In the rows, zero is written as 128.
The rows of A fall into a few groups, which share some directions, and each row is roughly a mix of its group's hidden directions.
A:
[[160 139 119 101 105 146 167 109  91 133]
 [ 67 116 120 120 105 140 117 124 123 163]
 [123 150 137 130 118 136 188  89 124 142]
 [148 140 154 122 117  87 151 100  99 157]
 [100 105 113 117  86 137  82 149 132 134]
 [167 150 102 120 110 159 139 128 100 160]
 [158 164 117 128 175 122 147 116 108 155]
 [185 157 152 129 154 137 138 144 109 129]
 [112 115 124 137 119 117  65 159 143 138]
 [ 86 129 153 159 134 142 145  82 119 122]
 [126 114 118 150 133 119  69 159 149 144]
 [149 160 166 129 117 158 123 101 160 109]
 [168 133 124 103 129 129 182 110 104 121]
 [153 125 137 111 135 116 191 103 113 120]
 [124 109 117 127  78 131  82 135 116 155]
 [109 116 104 129 167 122 113 172 124  92]
 [114 148 137 150 108 138 173  84 132 151]
 [165 110 121 130 156 142  87 143 162 145]
 [126  91 139 132 120  72 113 159 139 138]
 [134 135 129 123  93 145 147  78  96 152]
 [141 148 140 124 190 116 149 105 117 143]
 [126 147 157 142 142 116 171  85 125 154]
 [133 141 109  94 106 152 160 126  82 140]
 [ 98 109 120 140  94 143  77 143 147 137]
 [175 142 123 140 115 115 135 116  79 151]
 [119 128 128 115 167 113 142 166 136  79]
 [100 116 144 135 183  96 111 122 148 132]
 [140 176 122 123 183 134 142 132 115 116]
 [109 144 125 102 124 105 189 112 129 111]
 [117  92 128 128 151 105  78 133 125 159]
 [115 112 124  97  78 141 161 120 111 104]
 [117 102 156 141  95 173 116 114 158 132]
 [153 123 140 163 152 144  83 161 138 132]
 [127  98 122 137 141 112  69 146 132 156]
 [147 131 112 129 136 100 173 112  84 147]
 [151 141 130  94 122 132 174  99  93 130]
 [101 108 122 140  93 140  77 146 147 138]
 [ 69 107 118 131  97 126 125 155 146 123]
 [126 121 147 125  85 148 152  96  88 140]
 [114  81 125 132  78 128 103 138 148 132]
 [146 125 110 113 167 131 141 169  88 140]
 [ 96 153 132 144 140 150 165 113 121  85]
 [126 134 137 141 100 145 109  83 104 170]
 [144 131 129 113  98  88 103 140 135 176]
 [144 143 127 114 176 117 169 134 115  96]
 [108  86 128 133  75 125 108 134 150 136]
 [150 157 120 160 125 133  84 156 148 151]
 [124 158 130 114 183 117 166 109 123 125]
 [125 161 114 118 154 173 145 129 116  88]
 [115 147 147 165 152 141 168 106 153 147]
 [119  94 139 118  77 154 124 131 150  99]
 [100 128 113 127  84 167 141  97 112 112]
 [102 111 105 129  88 153  93 151 137 105]
 [103 110 118 127 108 140  72 155 147 113]
 [105 140 148 136 158 122 178  97 119 105]
 [166 111  94 114  93 160 138 144 110 117]
 [116 125 119 129  70 146 164 129 136  99]
 [ 84 139 150 149 164 104 117 125 161 125]
 [145 154 153 136 185 103 135 112 143 126]
 [154 133 112 115  87 158 166 126 105 109]
 [126 134 121 116 113 146 185 105  90 117]
 [113 161 153 128 148  98  93 124 151 160]
 [117 117 121  98  69 127 139 127 104 154]
 [106 102 113 139 111 127  76 160 149 136]
 [116 107  92  96  91 144 143 134  93 134]
 [134 153 123 122 165 103 131 177 150 107]
 [157 123 131 152 171 159 114 152 119  97]
 [121 100 125 131 142 113  69 146 146 153]
 [ 97 111 123  99 154 122 145  77 120 146]
 [161 152 119 117  95 156 170 125 116 107]
 [125 131 115 133 178 144  83 154 125 109]
 [103 141 109 119 148 141 190 122 108 124]
 [159 112 116  87 142  87 132 161 128 121]
 [136 148 132 123 149 120 184 138 124  85]
 [111 118 135 159 137 103 158  90 149 162]
 [144 122 108 136  88 130  77 136  97 136]
 [142 102 123 105 108 104  88 170 112 122]
 [169 133 139 123 143  94 167 109 102 145]
 [147 122 148 164  93 121  95 167 134 123]
 [121 134 141 156 161 135  97 135 171  96]
 [103 123 106 139 135 166  91 155 158 112]
 [ 99 100 119 122  70 148 115 143 135 117]
 [124 130 119 138 144 144 131 168 135  67]
 [156 181 143 124 150 120 137 108 119 161]
 [101 144 105 110 138 138 185 125 127 100]
 [141 154 149 139 186 103 137 116 148 121]
 [130 163 138 119 147 132 182  95 109 130]
 [139 100 109 113 108 118  99 179 143 107]
 [150 159 141 118 140 127 187 127 106 110]
 [102 103 121 133 101 142  75 146 147 146]
 [105 127 144 103 167 139 155 132 168 102]
 [148 101 146 117  91  97 167 115 110 121]
 [116 131 117 134 161 139  76 143 156 156]
 [134 148 120 125 161 119 185 106 108 111]
 [127  70 137  95  97 129 110 120 118 127]
 [121 162 140 159 174 108 108 132 152 144]
 [103  91  90 125 143 125  92 155 118 143]
 [115 112 112 122 130 144  91 188 117 132]
 [116 134 131 131 117 153 182 119 140  83]
 [117 135 138 135 112 133 102  81 100 171]
 [138 118 114 120 157 137  80 170 124 104]
 [136 151 145 143  70 127 152 100 118 140]
 [103 129 113 125 136 120 103 178 164 103]
 [141 154 149 128 131 133 176  79 135 131]
 [124 164 144 132  87 148 170 115 128 106]
 [134 160 135 141 185 117 126 115 131 163]
 [133 130 142 131 177 136 169  97 108 109]
 [138 149 138 120 174 114 126 103 114 175]]

Here is one row of each group, with its name. Which group are the others in?
[122 164 137 149 172 133 117 129 171 146]  D
[142 153 120 112 158 118 168 153 128  87]  Y
[ 91 133 138 137  75 154 114 125 156 123]  Q

[146 171 147 120 148 128 170  96 115 137]  D
[131 132 110 134 183 151  95 129 139  98]  Q
[136 121 142 123 125 104 109  94 118 188]  Y
[104 111 112 120 118 143  80 171 134 107]  Q
[124  97 144 132 130  73 110 158 150 117]  Q
[145 122 125 116 161 137 187 124 131  97]  Y
[117  88 124 125  64 136 132 116 133 130]  Y
[153 119 164 144  73 133 102 121 119 128]  D
[123 103 117 131  98 119  99 165 152  89]  D
[157 149 128 149 187 138 134 126 155 133]  D
[ 84 101 110 135 122 139  89 159 148 131]  Q
